One turning vector, and how many steps it has turned:
The counts run from 0 to 437.
[171 114 135 126 120 107 147 112 118 114 133 163 141 167 150 124 145  75
 122 118 128  99 125 165 170 114 100 111 115 152 137 191 174 132 133 121
 116 165 146 112 112 137 140]  213
[154 194 104 147  95  83 135 117 138 134 142 120 187 144 163 120 115  66
 125 116 153 125 166 124 117 155 118 122 131 151 101 145 126 116 129 111
 140 139  88 122  99 112 123]  176
[163 130 100 158 114 110 126 101 128 134 149 130 124 123 146 150  97  74
  85 150  95  68 151 112 126 127 115  92 150 161 137 172 118 110 166 135
 108 152  87 123 155 129 135]  7
[138 159 111 147  92  83 125 120  96 162 186 144 160 151 111 118 119 105
 138 110 160 121 173 157 109 147  88 103 154 127  97 144 126 105 168 122
 115 156 125 126 109 109 140]  426
[ 84 132 129 136  96 116 142 113 123 191 181 151 151 144 129 109 104  97
  97 123 170  94 162 146 138 130  87 100 123 140 110 148 113 132 181 163
 127 150 119 151 150 146 148]  36
[172 130 143 138  96  72 145 108 103 163 150 152 115 149  78 108 106 108
 138 132 129 124 159 156 140 113  99 103 144 144 146 186 139 124 139 139
 138 172 130 165 142 122 168]  295
[128 143 148 155 143 124 165 101 146 172 153 143 148 111 128 112  82  68
  75 127 147  98 139 140 144 104  89 117 113 144 117 162 151 122 174 130
  97 157 117 110 122 152 155]  287
[136 157 110 149 131  90 150 131 125 165 142 148  98 165  88  97  79  64
  85 139 112 116 145 133 111 116 135 127 141 109 105 136 147 133 147 112
 150 122  88 145 148 130 152]  225
[152 167 124 169 103  80 170 133 123 166 166 105 155 153 102 132 139  81
 114 132 146 115 137 102 115 117 100  98 159 110 142 156 150 137 166 112
 101 138 136 110 159 150 114]  69
[124 189 102 154  97  86 137 112 115 158 123 130 158 141 129 111 135  82
 130 105 171 100 163 130 119 138 144 125 120 128  86 138 100 104 160 134
 152 144  73 121 153 119  99]  174
[113 128 112 149 139 106 133  88 119 122 175 145 103 178 121 139  81  77
  83 118 143  95 154 144 144 144 108 119 159 152 105 135 149 122 162 150
 160 143 117 142 145 122 172]  419
[116 125 109 113 110 119 121 106  98  84 115 159 144 151 169 112 149  79
 104 120 137  65 127 144 143 133 104 110 131 169 114 161 173 101 134 106
 122 124  91 153 134 131 149]  84
[163 128 101 172  99 108 130 102 126 147 156 129 144 126 154 137 112  82
  90 148  96  69 158 124 117 134 107  70 140 160 146 161 117 114 162 130
 102 144 115 131 153 124 149]  8
[131 117  84 125  81 112 103 116 131 111 170 172 143 146 175 133 129  67
 102 108 129  80 134 156 135 133 100 111 116 171 111 153 139 113 142 117
 145 153 103 137  88 124 151]  339
[128 179 137 160 116  89 168 122 126 133 154 129 146 165 105 144 105  79
 100 117 151  89 165 109 131 133 125 119 156 137  95 122 156 101 147 141
 164 134 119 112 140 168 165]  94
[150 177 137 138 114 113 159 130 125 115 148 134 176 146 120  76 129  81
 137 131 112  85 142 127 133 133 108  95 121 123  81 159 191 120 118  91
  96 150  99 119 120 155 143]  152
[151 137 104 119 131  79 149 130 140 161 194 132 144 132 113 129 127  92
 105 124  95  83 138 121 150  96  82  95 148 107 138 182 151 120 146 107
 123 136 104 148 120 115 155]  64
[110 150 136 144  81 104 131 125 122 141 140 136 163 135 140  77  91 118
 139 123 125 106 133 120 130 121 106  77 128 167  94 198 122 129 130 122
 135 164  75 161 170 133 135]  234
[126 177 171 120  98 105 157 132 140 143 154 146 138 130 101 131 113  63
 117 134 149 120 139  94 137  97  90 140 126 105 112 184 140 118 145 109
  98 146 139 119  84 119 127]  125
[150 154 135 134  68  75 141 135 106 106 136 175 130 171 117 155 146  48
 123 104 144 125 124 134 141 129 134 132 104 119 128 160 158 116 108 125
 150 144 123 121 113 142 115]  19
[117 165 124 133 114 122 157 100 147 143 113 150 159 161 161 117 105  86
 115 133  96  84 123 106 133 104  93 116 150 140  93 148 138 109 165 132
 131 145  73 138 115 133 172]  313
[162 174 120 112 134  80 185  98 134 160 125 136 157 155 104 119 129 108
 142 110 130  86 149 116 151 111 101 148 114 178 112 162 106 142 146 126
 162 122  85 123 135 140 149]  373
[134 129 137 176  97 104 132  80 130 131 177 117 166 144 138 156 122  85
 108 125 131 106 142 123 120 152  73  72 130 160 151 143 127 129 165 131
  90 178 144 119 125 135 129]  264
[124 151 152 140  96  89 162  82 106 143  83 136 181 172 130 135 147  82
 125 103 152  99 133 123 146 144 103 125 111 163 149 153 139 116 146 158
 131 111 111 138 155 137 129]  242
[ 87 142 151 133 120 124 123  94 104 115 128 144  98 175 109  68  93  97
 107 145 174 122 139 135 112 136  94 126 140 160  83 161 136 133 147 111
 117 140 132 173 151 106 128]  359
[129 188 121 144  91  92 162 151 120 146 132 162 161 137 107 127 150  78
 119  95 143 104 107 131 119  98 126 125 108 129  98 166 157 120 142  94
 116 125  92 113 124 166 130]  149
[143 162 105 109 124 109 167 125 134 166 151 159 148 196 139 113 115  86
 132 143 128  82 182 126 142 120  92 132 135 133  88 128 112 124 166 130
 138 119 132 112  89 121 136]  119
[153 134 143 133 101  69 158 119 104 161 144 159 110 169  89 135  94 113
 125 123 138 131 133 140 146 102 105 113 146 159 141 190 137 128 147 148
 154 171 126 143 158 136 166]  294
[109 133 142 128 132 105 130 111 131 113 132 136  99 160 122 131 124  48
  87 131 130 105  97 109 150 110 102 122 153 110 124 197 151 148 114 101
 119 130 100 163 174 111 110]  386
[ 83 153 165 165  78 108 116  89 111 129 119 144 123 154 106 100 113  80
 136 119 165 126 131 138 129 147 108 112 118 136  93 163 121 131 135 133
 119 168 116 180 157 111 110]  104
[143 174 159 142 107  83 158  89 120 119 113 124 162 157 102  85 139  98
 147 112 182 135 144 123 111 146  93 131  97 174 134 156 144 128 140 109
 130 135 126 133 114 100 103]  47
[143 155 110 154 118  94 143 140 123 178 152 142 116 142  96  84  74  58
  83 141 105 127 156 151 103 122 125 111 145 104 115 143 146 131 142 102
 131 124  90 161 132 122 165]  226
[108 172 105 163  77  80 118 126  81 142 149 123 160 127 120 119 137  75
 115  78 172 102 161 137 114 154 130 121 132 144 112 160 124  97 149 121
 128  96 118 155 148 111 126]  172
[134 129 100 160 122  99 134  71 118 161 120 164 165 166 141 113 117  95
 124 107 114  94 158 143 129 125  89 125 109 141 144 119 122  91 191 138
 142 114 116 137 101  90 119]  114
[139 174  95 165 121 106 139 103 115 126  99 150 146 165 143 117  96  52
 109 117 101 113 109 129 115 139 130 129 134 145 109 172 148 122 130  86
 117  99  95 127 124  80 133]  307
[158 137  85 131  76  96 141 128 116 154 147 149 137 151 125 129 136 102
 113 138 111  67 155 121 117 127 109  89 112 173 132 136  95 136 160 127
 146 122  76 142 157 157 137]  397
[164 157 106 152 133  91 158  98 128 173 127 124 189 150 154  90 135  95
 148 110 135  92 168 139 139 113  97 109 124 156 122 162 140 105 177 126
 140 130 126 137 127 116 134]  370
[139 131  77 140 110 109 132 110 120 152 151 122 150 167 167 141 133  74
  90 152 135  80 135 130 112 134 104  79 174 151 139 147 136 120 170 130
 112 133 101 123 153 134 140]  394
[168 155  63 120  99  86 142 144 100 133 149 169 124 176 136 140 139  78
 107 125 135 100 123 154 124 108 116 125 144 159 120 163 138 136 155  99
 129 124 110 115 123 132 156]  144
[122 152 108 147 121 101 138  98 121 136 172 118 104 162  95  92 132 105
 113 136 154  78 177 107 109 131  86 113 136 131 117 129 129 115 185 101
 131 112 123 155 143 124  81]  197
[124 119 131 156 120 111 116  94 137 140 131 129 113 145 132 118 114  55
  91 135  94  97 120 118 135 114 107  85 145  94 141 178 156 112 150 113
 107 148  84 173 159 104 114]  388
[100 145 159 146 107 116 115  93 104 109 134 142 106 169 110  77  83  80
 105 141 174 139 143 138 100 134  81 115 146 157 109 155 157 133 147 101
  98 140 141 160 123 102 139]  358
[138 191 134 146  97  85 170 133 122 120 126 167 157 142 109 111 128  74
 141 112 134 107 112 121 128  98 126 123 111 110  90 156 169 109 148 100
 119 143  78 103 118 166 126]  150
